(in the rows, 128 means zero)
Each row of X is roughly a mix of the hidden directions of one of 4 groups.
X, 132 rows:
[[135  98 154 170  95 159 144  99 115 168]
 [125  90 109 118 133 148 193 139  92 111]
 [119 100 125 182 133  81 124 104 155  97]
 [104 155 158 106 153 123  78 118  83 143]
 [104 146  80 124 134  83 169 100 132 106]
 [176 155 184 157 138 122 115 105 116 113]
 [ 82 165 162 107 127 113 131 110 177 116]
 [109 177 151 152 176 130 112 167 123 146]
 [117  96 102 113 136  98 175 145 169 160]
 [155 175 103 152 121 131 132 188 146 138]
 [160 116 143 153 113  68 139 176 124 131]
 [152 147 177 102 180 134 135 130 167 129]
 [131 130 188 112  96 143 169 141 112 159]
 [177  99 124 117 103 144 137 110  75  99]
 [146 132  74 165 132 108 111 177 116 110]
 [137 142 110  53 110 143 120  99 107 138]
 [101 137  92 104 123 178  99  97  95 138]
 [ 90 143 165 145 130 130 136 191 122 157]
 [177 174 179 121 140 147 139 108 124 120]
 [124 152  97 116  91  85 167  94 118 106]
 [133 103 160 138 129 112 139  68 178 123]
 [126 125  87 139 125 106 163  84  85  97]
 [137 186 135 123 146 108 107  84  92 109]
 [139 134 153 125 150  72  93  96 165 142]
 [110 147 107 167 172 154  83 151 137 145]
 [142 174 153 157 157 164 118 135 171 146]
 [ 89 158  96 138 156 142 140 124  82  90]
 [126 127  97 157 117 141 163 164 185 146]
 [122 134 115  99 135 176 180 155 158 106]
 [201 128 169 143 127 123 103 121 132 112]
 [151 115 124  96  81 106 141 153  75 140]
 [122  81  94 124 110 104 159 150 164 163]
 [127 114  89 151 113 128 173 148 185 140]
 [ 90 107 114  99 116 132 117 175 142 179]
 [150 112 186 125 129  80 140  90 123 110]
 [103  74 167 109 152 153 142 109  97 118]
 [119 153 109  83 120 124 165 150 158  79]
 [141 101 124  79  98 125  80 108 119 163]
 [162 153  86 153 109 164 123 101 169 131]
 [112 116 161 113 149 115 115  58 158 124]
 [113 170 161 166  86 124 167 146 138 136]
 [135 147 155  94 156 191 134 101 111 121]
 [ 90 137  62 145 137 130 167 115 119 114]
 [ 68 120 123  81 132 133 136 148 151  92]
 [173 120 139 145 152 101 119 182  91 118]
 [154  77 116  97  85 125 122 135  86 130]
 [127 156 152  62 127 119 100 160 146 109]
 [ 89  97 159 103 143 150 165 107 168 123]
 [178 110 146 103  90 148 168 142 152 113]
 [102  93  73 141 144 109 124  93 135  93]
 [130 110 172  77 173 126 115  95 132 133]
 [123 110 122 119  78 116 144 164 169 171]
 [122 113 158 119 160 175 111 125  70 138]
 [115 130 113 183  74 116 114 116  92 141]
 [178 146 123 146 174 103  82 139 138 129]
 [100 114  93  84 107 157 120  77 116 114]
 [106 114 167  98 172 166 106 113 109 154]
 [142 186  99 168 134 147 108 158 147 138]
 [125 112 160 109  67 159 171 130 139 132]
 [166 134 166 123 132  78 113  88 116  99]
 [ 81 132 151 124 105 111 145 193 124 138]
 [147 100 117  86 103 154  88  92  97 135]
 [115 179 151 109 127 170  88 125 157 107]
 [101 135  82 177 151 141 137  95 160 129]
 [152 185 143 104 151 149  96 137 134 166]
 [165 172 135 139 117 150 141 110  81  89]
 [104 125  92 184 108 162 145 160 116 114]
 [167 155 141 167 134 126 150  89 154  88]
 [ 88 151 146 107 134 134 146 196 147 126]
 [114 119 114 131 124 199 132 176 147 136]
 [160  55 119 125 126 127 151  95 135 115]
 [ 99 104 107 138  86 127 105  94  76 139]
 [186  84 116 108 130 135 147 161 153 114]
 [105 171 178 122 106 101 114 107 160 149]
 [ 98 103  68 123 148  92 160 126 148 127]
 [120 192 113 114 131 112 138 128  75 107]
 [186 151 169  99 142 125  90 142 126 129]
 [185 116 120 134  98  90 130  91 102 109]
 [113 139  48 130 124 151 121 153 139 139]
 [157  97  77 146 111 150 156 136 172 127]
 [174  95 130 129 101 162 111 122  81 102]
 [142 169 156 153 122  92 119 118 181 153]
 [ 95 160 108 122  66  96 103 119 124 121]
 [140 133 126 128 119 146 159 193 153 171]
 [106 130 101 110 158 164 155 148 183 109]
 [186 103 122 107 102 107 104 110 169 121]
 [145 114 118  80 124 146  85 161 147  86]
 [166 100 157 142 133 110 152 165 172 101]
 [116 172 103 180 161 133 151 159 116 114]
 [139 119  71 152 120 116 162 141 180 130]
 [172 130 150 181 138 148 158 150 157 111]
 [ 99 148 111 121 193 140  81 123 133 135]
 [ 80 123 171  88 122 117 129  85 109 129]
 [145 100 164  92 127  72 145 104 149 119]
 [ 76 147  92 115 170 125  91 110 140 120]
 [142 183 121 120 108 136 129 139  67 105]
 [111  91 162  99 126  93 126 117 166 170]
 [118 160 120 129 186 115 134 185 120 115]
 [167 125 162 130 103 173  95 143  89 124]
 [ 75 127 137  73 127 174 137 115 124 124]
 [144 164 178 122 109 135  87  88 118 147]
 [143 111 174 125  89 154 173 162 121 143]
 [132 166 139 160 109  92 110 143 168 170]
 [137 166 178 131  97 150 150  92  98 133]
 [123 108 155  89 134 128 130 102 115  60]
 [127 183 154 157 178 145 138 111 144 112]
 [177  99 164 162 114 116 157 101 140 151]
 [ 88 163  76 130 126 146 145 116 170 112]
 [108  93  86 109 141 161 139  74 123 116]
 [164 123 167  99 164  78 115 146 141 139]
 [139 156 123  85 112 102 167 154  82 145]
 [104 153  96  91 134 119  78 125  84 126]
 [102 119 108 185 132  92 104 149 164 143]
 [ 82 186 129 135 145 158 157 128 152 117]
 [129  87  86 131 143 114 167 149 111  82]
 [ 76 126 128 141  95 124 137  81  85 138]
 [140  74 122 125  72 111 127  93 149 122]
 [123 163 133 152 163 104 126 194 142 130]
 [177 152 136 143  77 164 142 136 104 110]
 [124 136  96 144 135 125  94  53 136 126]
 [118  71 124 141 166 123 133 104 179 132]
 [148 123  97 137  76 123 137  89 106  83]
 [104  78 133 128 105 104 102  94 175 137]
 [207 107 140 130 138 130 138 118  94 124]
 [134 114 114 149 103 124 189 162 148  90]
 [171 143 118 135 126 161 138 127  69  90]
 [146  92 129  60 137 122 138 130  88 112]
 [103 152  99 167 149 123 175 153 157 107]
 [115 154 186 131 129 139 141 123 185 107]
 [ 59 125 116 162 112 126 147 106 100 144]
 [186 117 147 137  75 162 141 130 116 121]
 [126  99 152 128 130 155 165  83  98  85]]

Which row in each list fits none of the groups? There is exactly one, and every other row fits one group, some only roughly.
- J696: [123 150 110 154 143 178 123 191 133 126]
- J607: [117 165 129 140 116  90 129  60 114 142]
- J204: [108  94 110 100 121 153 188 163 132 118]
- J543: [125  86 182 139 124 114 163 161  99 121]
- J846: [127  84 110 148 103 151 158 131 140 186]
- J400: [ 92 126  77 143 112 174 148 109 140 158]
- J263: [161 108  96 164 125 182 126 152 111 104]
- J512: [163 108 167 156 141 126 165 120 142  78]
- J288: [120 106  97 111  97 134 135 108 189 164]
- J632: [143 127 168 168 115 101 187 120 110 123]

J632
- J37: [102 150 105 172 153 155 108 151 177 126]
- J704: [140 137 120 143 111 199 151 115 169 129]
- J589: [ 91 126  83  70 153 117 106 122 121 142]
- J209: [ 89  85 126 134  98 131 182 158 125 128]
- J526: [105 111  71 114 182 140 146 128 131 105]
- J745: [152 138 126 139  54 152 131 161 136 141]
- J471: [133 111  61 125 162 118 139 120 150  90]
- J694: [ 92  86 168 164 146  98 136 109 153 125]
- J819: [ 98 108 144 146 145 117  80  77 152 106]
- J538: [162 112 160  99 154 109 163 178 127 111]

J589
- J74: [172 173 147 103 159 136 125 106 101  96]
- J267: [121 108 144 111 143  81 126 112  62 117]
- J533: [109 154  90 125 127 178 147 133  74 129]
- J41: [116 104  74 133 184 132 150 137 106 109]
- J412: [123 149 191 117 102 127 100 169 136 151]
- J583: [109 145  65  93 123 145  87 126 112 116]
- J68: [116 178 117 129 103 106 178 151 161 143]
- J227: [101 119 127 116 165  92 140  64 135 109]
- J992: [118 143 143 136  97 156  93 186 137 164]
- J20: [121 138 106  94 156 192 139 163 113 129]
- J25: [ 59 139 140 149 129 166 134 115 121 160]
- J808: [138 109 171 121 178 159 160 137 156 106]

J533
- J978: [ 93 134 146 111 195 125  99 148 113 146]
- J996: [118 136 125 154 131 200 153 148  94 124]
- J260: [149 158 119 113 101 130 161  71 126  89]
- J979: [ 92 129 113  72 102 163  89 125 126 139]
- J306: [156 137 137 167 107  64 123  97 142 119]
- J551: [ 91 137 151 162 159 141  95 131 155 175]
- J484: [133 132 125 109 202 148 103 161 142 131]
- J760: [ 70 162 150 124 145 101 157 116 134  94]
- J483: [139 152 106 124 131  81 144 153  65 134]
- J938: [ 70 172 141 106 151 131 139 145  92 125]

J483
- J253: [155 112 165 105 173 171 119  93 143 130]
- J804: [120  75 131 119  75 123  92 137 151 152]
- J757: [153  99  89 129 109 102 169  92 128  94]
- J900: [141  79 148 123 107 158 161 151 176 118]
- J251: [117  92 156 152  99 103 135 143  78 164]
- J268: [135 132  91 110 123 185 133 123  78 103]
- J147: [115 140 104 181 109 114 155  74 112 125]
- J810: [ 95 137  90 107 151  87 143 139 110  80]
- J106: [107 168 113 142 135  97  76  84 140 130]
- J141: [124 174  78 124  97 169 130 156 129 144]
- J939: [146 177 114 119 157 114 171 122 115  82]
- J989: [131 106 111 145 148 165 149 189 149 156]
- J764: [110 118 115 169 135 126 144 199 152 136]

J253
- J881: [168  85 103 114 138 111  71 123 143 136]
- J873: [151 188 140 168 169 126 112 138 142 131]
- J190: [155 112 109 139 140  66 128 165 162 114]
- J481: [166 142 130 123 194 117 103 159 104 124]
- J629: [101 150 101 115 136 161 116 183 161 101]
- J509: [135 168 161 123 133 150  71 129  99 157]
- J355: [ 81 124 105 120 117  84 107  81 144 106]
- J909: [115 152 120  88 133 155 183 142 128  85]
- J174: [152  83  90 119 122 155 141 180 121 146]
- J149: [164 116 175 106 164 168 141 130 160 123]
- J437: [160 106 155 143 145 176  92 107  98 105]

J149
- J732: [ 97 162  84 144 113 138  88 140 142 170]
- J43: [110 135 146 119 199 104 156 109 152 140]
- J660: [140 168  74 145 178 137 104 135 129 121]
- J766: [107 114  98 102 136 147  84 132  71 149]
- J576: [ 65  99 148  80 128 109 137 142 121 135]
- J947: [136  82 143 120 120 115  82 132  80 162]
- J605: [103 118 107  83 101 165  80 131 131 152]
- J488: [140 123 111 100 145 116  84 182  91 108]
- J213: [171 156 162 111 136  81 142 139 167 139]
- J585: [ 91  97  72 126 129  97 155 148 110 149]
- J888: [ 96  77 166 143 171 110 140 144 148 131]
- J11: [121 146 162 178 139 163 167 139 162 130]
- J876: [167 140 152  95 122 124  76  95 142  97]
- J957: [151  91 178 134 124 159 148 110  84 138]

J660
- J76: [ 76 143 159 130 142 118 138  92  78 139]
- J62: [ 82  94 130 132 128 111 177 135 112 171]
- J668: [129 115 156 141 119 121 184 121 176  90]
- J610: [155 129 123 167 117 112 169  66 119 123]
- J501: [188 126 154 181 126 146 134 146 128 149]
- J450: [129  54 113 112 157 113 123  97 118 117]
- J86: [141 153 109 113  57 116 141 128  90 121]
- J531: [ 92 104 120 147 162 136 101  68 141 115]
- J818: [157 143 127 139 116 192 126 146 176 116]
- J29: [ 78 116  85 158 116 150 151 156  99 133]

J29
- J889: [101 136 118 162 170  78 138 151 163 119]
- J976: [166 110  92 160 173 107 144 134  93 116]
- J245: [129 118  93 106  67  96 163 140 133 142]
- J42: [136 121  98 106  55 110 137 147 103 134]
- J216: [148 115 142 102  89  72 115 169 115 118]
- J432: [151 116  81 144 164 144 167 132 107  89]
- J240: [117 154  91 188 132 117  92 143 154 139]
- J921: [116 157 108 103 124  78  83 108 112 159]
- J66: [125  76 146 130 117 148 163 136  85 167]
- J148: [111 109 149 112 194 115 115 141 172 134]
- J628: [152 131 182 157 141 141 135  94  86 105]
- J841: [152 134 176 159 156 106 152 110  90 100]
- J366: [ 68 129 119  77 139 100 127 139 112 103]
- J344: [128 117 195  98 119 107 149 100 147 153]
- J960: [179 122 110 142 118 180 122 151 165 111]

J889
- J719: [135  76  96 149 151 145 127  88 141  89]
- J886: [181 131 155 159  90 128 108  96 151 148]
- J795: [151 108  74 155 132  83 164 133 142 115]
- J171: [123 100  92 100 166 103 126 122 171  91]
- J963: [ 76 112 143  68 123 109 105 134 115 142]
- J670: [175 152 112 189 148 135 144 150 141 119]
- J907: [ 93 132 129 151 117 107 105  66 166 140]
- J701: [ 99 108 164 154 176 150 145 136 171 130]
- J360: [165 150 109 110 107 124 171 129  74 106]
- J197: [ 98 115 125 145  61 121 161  93 124 129]
- J91: [140 154 140  81 130 153 168 131 182 120]
- J406: [115 132 136 169  79  83 143 126 164 145]
- J752: [122 171 135 157 128  74  92 149 155 130]
- J173: [121 115 106 104 154  84 175 108 136  88]

J173
